In the data rows, the value 128 means zero.
Here are some numbered points:
[148 173 109 173 178 119 159 141 106 159 113 101] 0
[128 128 183 173 108 180  95 210 101  95 144 101] 1
[123  89 109 105 178  92  95 117 133  95 102 167] 2
[ 90  87 109 105 178 146 159  88 163  95 107 167] 3
[ 90 165 109 105 108 169 159 130  99  95 172 101] 4
[ 77 120 109 105 178 134 159  98 150  95  95 101] 5
[134 115 183 105 108  61 159  91 167  95 128 167] 6
[144 207 109 105 108  74 159  50 216 159 198 101] 7
[112 137 183 105 108 153  95 134 111  95 168 167] 8
[158 104 109 105 108 123  95 135 119 159 160 167] 9
[122 136 109 105 178  75 159  73 162 159 110 101] 10
[140 126 109 173 108  98  95 102 150 159 133 167] 11
[130  89 183 173 178 169  95 218  60  95  94 101] 12
[110 153 109 105 178 146  95  87 155 159 120 101] 13
[ 93 138 109 105 108 164  95 150  96 159 150 101] 14
[176 100 109 173 108 120  95 152 137  95 133 167] 15
[167 167 109 173 108 137  95 136 143 159 141 101] 16
New points follow, each followed by the numbers of its three nearest points above, looking only along the 3 directions in which the numbered points spread most, nearest first.
[ 86 161 183 105 108 165  95 150  77  95 131 101] 14 4 1
[ 66  91 183 105 178 179 159 154 127  95 109 167] 2 3 5
[179 130 109 173 108 161  95 127 142 159 146 101] 16 14 9
[ 91  94 109 105 108 107 159 103 154 159 108 167] 6 2 3
[128 166 109 173 108 127  95 153 111  95  99 101] 14 4 8
[ 98 152 183 105 108 161  95 158  85  95 135 101] 14 1 8
[127 135 109 173 108 204 159 189  83 159 138 101] 14 1 4
[116 132 183 105 108 170  95 127 159 159 175 167] 9 11 8
[146 123 109 105 108 149 159  90 139 159 147 167] 11 9 6
[101 139 109 105 108 109 159 118 126 159 114 101] 13 0 4
[171 150 109 173 108 106  95 139 148 159 126 101] 16 9 11
[ 78 102 183 105 178 132  95 170  69  95  58 101] 12 5 2
[157 119 109 173 178 134 159 130 173 159 104 167] 2 13 9
[ 91  74 109 105 108 134 159 114 143  95 115 167] 2 3 6
[137 102 183 105 108  95 159 103 179  95 133 167] 6 2 11
[171 147 109 105 108  92 159 116 121 159 191 167] 11 9 16
[195 126 109 173 108 103  95 156 151 159 140 167] 9 11 15
[143 177 109 105 108 147 159 128  94 159 178 101] 16 4 0
[113  87 109 173 178 176 159 183 107  95  86 101] 12 4 14
[ 79 121 109 105 178 112 159 107 148  95 102 101] 5 3 13
[139 200 183 105 108 107  95  86 172 159 181 101] 16 11 7
[116 141 109 105 178  87 159  68 181 159  99 101] 10 13 5
[136 114 109 173 178 125 159 122 135 159  81 101] 13 0 4
